Rotation paths and how fast each direction turns (degrees per step):
Each turn is a multiple of 5 degrees from 10 to 175, or 0.
Each row of a path follows its step; steps can be skipped.

step 1: [ 15   1 -13  -3  10  -1  -1  -6  -8  -6   4  -3  -5  -3  -8  -6   3  -2
   5  -8   3   8   8   9   5   3  -6   3  -4  11   5   2  -2  13  -7  -7
   2   8  -7   6   3   5   2  -1  -4  -9   6   4   2   4]
step 2: [  7  -3   4  -5  -2   5  -2  16  -3   2  -8  -1   5  -8  -4   2   2   4
   9   2   4  -8   5   2  16   9  -3  -2  -2  -1 -13 -13   3  -5   9   1
   4  -1   5   1   4   0   4  -3  -1   5   3  12 -12   2]
step 4: [ -2   2  -6  -4   1   3  -1   2 -17   1   6  -1   6  -4  -8  14   1   9
  -9   2 -10  -5   4  -4   2  -1 -11   6  10   1  -6  -5   0  -2  -2   2
   5   0  -3   9   3 -15  -1   8   0   3  -2   1  -7  11]
step 8: [ 14  -8   8  -6  -1  -4  -9   3  -2   7   0  13   3   3  -9   6   2  -6
   1   0   1  -2  -3  -3  11  -5   3 -17   7  -7   1   1   0  -3   0   7
   3   4   5   6   7   6 -14  -5  -8   3  -1  -3  -2   4]
step 11: [ -2   6  -3   0  -8   4   6   7   1  11   0   4   7   7   2 -16   4  -2
  -4  -9  -4   1  -4   1  12   3   3  -7   5   1  -1   5  -9   4   7  -1
  -2  -3  -1   2 -10 -14   1  -7  -1   2   5  15  -6 -10]
step 24: [-10  14  -9  -2  -9   6   0   7  -8   3   8  -6 -11   0   8  -7   2   4
  -1   2  -2   2  -6  17 -10   6  -2  -1  -2   7  -6   1   3  -5   4  -1
 -12   1   4   0   0 -11   3  -4  -1  -5   0  -7   4  -4]
step 32: [  3   5   1  12  -2   3   4   5   7   3   3  -5   0   2   8   4   1  -4
   3  -1  11  -1  12   0   5  13   6 -10   1  -6  -5  -8  -4  14   3   4
  -3  -5  -4   6   1  -8  11   6  -1   2   6  13   6  -7]
[ 0  0  1 -1  5 -1  1 -2 -2 -3 -4 -1 -2 -2  0 -1  0  0  2  3 -1  0  0 -1
 -2 -3  1  2  2  0  0  4  1  3  0  2 -2  4 -2  2  0 -5  1  0 -1 -1  0 -1
 -3  2]  120
[ 1 -2  3 -1  0  0  3  3  0  0 -1  1  0  0 -2  4  0 -2  0 -1 -2 -1  2 -1
  1  1  2  2  1 -3 -2  1  2 -1  1  1  0 -6  3  0  0 -4  2  2  0 -4 -1  3
  0 -1]  170
[ 3 -1  2  2  0  2  1  0  2 -2 -1  2 -1 -1  3  4  0 -3 -1  2  0 -1 -2  2
 -2 -2 -1 -3 -1 -1  2 -1  1  0 -2  5  1 -1 -2 -2 -4  2  4 -5 -1  1  1  1
  0  2]  145
[ 0 -6 -1  1  1 -2  0 -2  0 -1  4  0 -4  2  0 -1 -2  1 -1 -2  4  1 -1  1
 -1 -1  0  1  1 -1  0 -1  1  0 -1  1 -2  1  3 -1  0 -1  1  2 -7  2  0  1
 -2  1]  160
[ 4 -1  1 -2  0  1  1 -4 -4  1  1  1  0 -1  0 -2  1  5 -2 -1  2  2 -3 -2
  1 -1  2  0  3  1  2 -1 -2 -1  4  5  1 -2  0  0  0  2  1 -1  3 -1  0  3
 -2  1]  10
[-1 -1  0 -3  3  1  0  0  2  3  1 -2  3  4  4  1  0 -1 -1  0 -1  3 -2 -1
  0 -2 -1  3  2  0  0  3  0 -3  2  1  1  0 -1  0  2  1  1 -3 -3  0  0 -3
 -1 -6]  10
[ 0  1 -3 -2  0  2  0  1  0 -2 -4 -3  3 -3 -4  2 -5  0  0 -1  4  3  2  1
  2  1  0  4  2  1  0 -2  0 -1  1  1  0  1 -1 -4  0  2  3  1 -2  1  1  0
  2  2]  20

step 5: [ -7   9  -5   1   9   9   1   3  -5   3   4 -14  -4   6  -4  -4  11 -11
   8  -3  -3  -2  -2  -2   2   2  10   5   6  -6   2  -3   6  -6   7   2
   4  10  -1  -4 -12  -6  10  -3  -4  11   1   7   0   1]
step 10: [  6   8  -5   8 -11   5  -2   1   3   0  -2   0  -3   5  -6   1   6  -4
   2  -8  -7   5  -6   2  -4   8  -2   4  13  -4 -13   5   1  -2   1  11
  -7  10 -10  13  -8   6  -3  -2  -2   9   6  -1  -5  -8]
step 11: [  0 -16  -5  -5   8   6   3  -5   5   1   5   8  16 -12   5   4   5  -4
   4   5  10   5   5  -6  -1   3   5  -8   0  -4  -2  -1   6  -3   4  -1
  -2  -6  -7  -1 -10  11   3   3  -2  11  -1  -5  -1  10]
step 23: [  4 -10  -3  -1  -7   8   2 -13  -1   6   0  -1   6  -3   9   7   3  -7
  15   0   0   2  -7   2  -2   6   2  -4  10  -4   7   2   6  -2  12  -5
 -11  -6 -12   0   0   5   2   0   4  -5  -2   9  -9   6]
step 29: [  1  -1  -9  -4  -7 -11   5   0   8 -14  -8  -2   1  -8  -9   8   6 -14
 -15  -6   2   0   0   1  -6   7  -3   6  -4  -7  -1   3  -5  -3  -1   2
 -11   2  -2   6   2   1   4   1   0   2  -9  -4  -9   4]
step 30: [ -6   4  10   6  -3   6   0   5  -3  -4   5  -8   4   5  -5   3   0  -4
  12   0   4 -14   6  -8  -5   6   3  -4   1  -6  -6   0  14  -1   4   6
   3   5  -9   4  -5  11   9  -3  -4  12   9  -4  -2  -1]
step 31: [ 17  -7  -8  -2  -3   2  -2  -7  -2  -9   5  -1   3  -5   6   3  -1   5
  -4  -6   6  10  -7  -4  -7   9  -9  -8   8   2 -10   6  -2  -4   2   1
  -9   5   2   3 -14   0  -2  -4  -3   1  -6  -3  -1  12]
[-1  2  4 -2 -2 -1  1  2  0  5  2 -3  0  4  0 -2  1 -1 -1  1 -1  0  1  4
  0  0  2  3  2 -1 -1  4  2 -1  1 -2 -4  0  0  0 -1  1  3  1 -1  0  1 -2
  2 -3]  145
[-1 -2  0  1  4  0  1 -1 -2 -1  1 -1  1  1  1 -2 -2  1 -2 -4  0 -1  1  1
  1 -1  4  3 -3  1 -1 -2  3 -1 -1 -1  2 -4 -2  2 -3 -3  2  0  0  3  3 -2
  1  2]  170
[-1  2  1 -1  1  2 -1 -1  3 -1  0  3  2  4 -3 -3  2 -2  1 -1 -4 -1  3 -1
  1  2  3  0 -1 -1  0 -2 -3  3 -4  0  1  3 -1 -1  0  1  1 -1 -3  4 -1  0
 -1  0]  130
[-4 -4  1  1  1 -4  2  3  0  0 -4  2  3  3  0  5  0  1 -2  1 -1  1  1 -1
  2 -1  1  0  0 -1 -1  1 -4  0  4 -3  0  0  1  2  0  1  0  1  2  2  1  1
  1  1]  85
[-3 -3  0 -1 -2  0  2 -2  1  5  2 -1  1 -5  0 -2 -1  1  0 -1 -1  5  1  1
  1 -2  1 -1 -2 -1 -3 -3 -2 -1 -2 -1 -2  2 -4  1  2  0 -1 -2  3  1 -2  0
  1 -2]  85

step 3: [  3  -7   9  12   0  -3  -1 -14   5  -2  -8   0  -2   2   1  -3   1   2
  -6   1  -6   6   4  16   7   0  -1  11  10  -2   2  -7  -2  -3  -4   3
  -8   0  -4  12  -2   9 -16   2  -1   1   0 -17   5   7]
step 8: [ -2   0   2  -3   7   9  -4   3  -1   7   0  -4  10   2  10   2   5   3
  -7  -4   2  13  -7  -2  -1 -14  -2   8   8   2  -2   8 -16  10  -7   4
  -3   0  -2   2  -9  13  -3 -15  -5 -10   3  -5  -1   5]
step 12: [ -1  -1   7  -4  -6   2  -1   2   8   0  -5  -8   5  -5   1   3  -7  -1
   7  -6   3 -11  15 -10 -10   5   5  -9   2 -14   5   4  -3  16   9   1
   6   7   3   3   8   1   2  -3  12   5  -1 -11  -7   3]
step 18: [ -2   1   5  -8  16   0   3   0  -9  10 -10   6   5  -6  -9   3  -1  -5
  -5   6   7   1  12  -4   2   5  -7   1   3   3  -1   1  13   2  14  -6
 -11  -1  -7   4   6  -7  -4   4   8  -1  -9   8 -10   2]
step 21: [  0   4   8  14  -2   3  -4   7   2  -5   0   7   3  10   5  -2   2   9
  -5   0  -6   1   0  -5   4   5  -9   7   6  -1  -2  18   7  -5  -9  -3
  -6  -4  -1   5   5  -7 -16  13  -3 -10  -6  -8  -1   6]
step 30: [ -2   0  12   5   4   0  12  -2  -6   6   7 -11  -2   2   0   8  -5  -8
  -8  -7   4   2   4   0 -10  -1  11   2  -4  -4  10   1   3   3  12   7
  -2  10  -3 -10  -1  14  -3   0  11 -11   7  -8  -2   4]
step 31: [-11  -7   4 -12  -2  -8  12  -6   0  12  -4  -9  12  -6   1   2  -1   5
   9  -2   0   0   3  -2  -7  -4  -1   5  -1  -4   8   9  -7  11   1   4
  11   6   0  11   9   5  -3 -10   9  -4  -4  -4   6  -2]
[-1  1  2 -1  3  0 -2  3  0  4 -1  2  1  0 -1  0  0 -1 -3 -1 -2 -2 -1 -4
  0  1  1 -1  4 -2  2 -6 -2 -2 -2  1 -2  2  1  1  0 -2  0  3  2 -2  1 -2
  0 -2]  40
[ 3 -4 -5  0 -2  3 -1  0 -5  1 -2  1  2 -3  0 -1 -2  2 -5 -2  1 -1 -2  0
  2 -1 -1  2  0  1 -1  1  3  2 -2 -2 -2  1  2  0 -2  0 -2  1  0 -3  0 -1
  2  3]  135
[ 4  4  1  0  4 -1  0 -3  0  0 -1 -4 -1 -3 -3  1 -1 -1 -1 -1  0  4  1 -2
  3  2  0  3 -2  1  1 -1  2 -2  4  0 -2 -2 -1 -1 -1  0  0 -1 -2  0  0 -4
  3 -1]  95
[ 5  2  0  0 -2  1  1  4  0  2  2  0 -1 -4  0  0  1  1  2 -2 -2 -2  0  0
 -1 -4 -2 -1 -1  0  2  3 -1 -1 -1 -2  1  0  2  2  0 -3  0 -6  1  1  0 -3
  0 -4]  95
[ 2  2 -1 -4 -1 -3  0 -3  0  1 -1  2  3 -1  1  0  1  0  4 -2  0 -5  0 -2
  2  3  0  0  3  0  1  1  0  4  1 -1  0  1 -1  0  2 -5 -2  3 -1  4 -1 -1
  0  2]  130
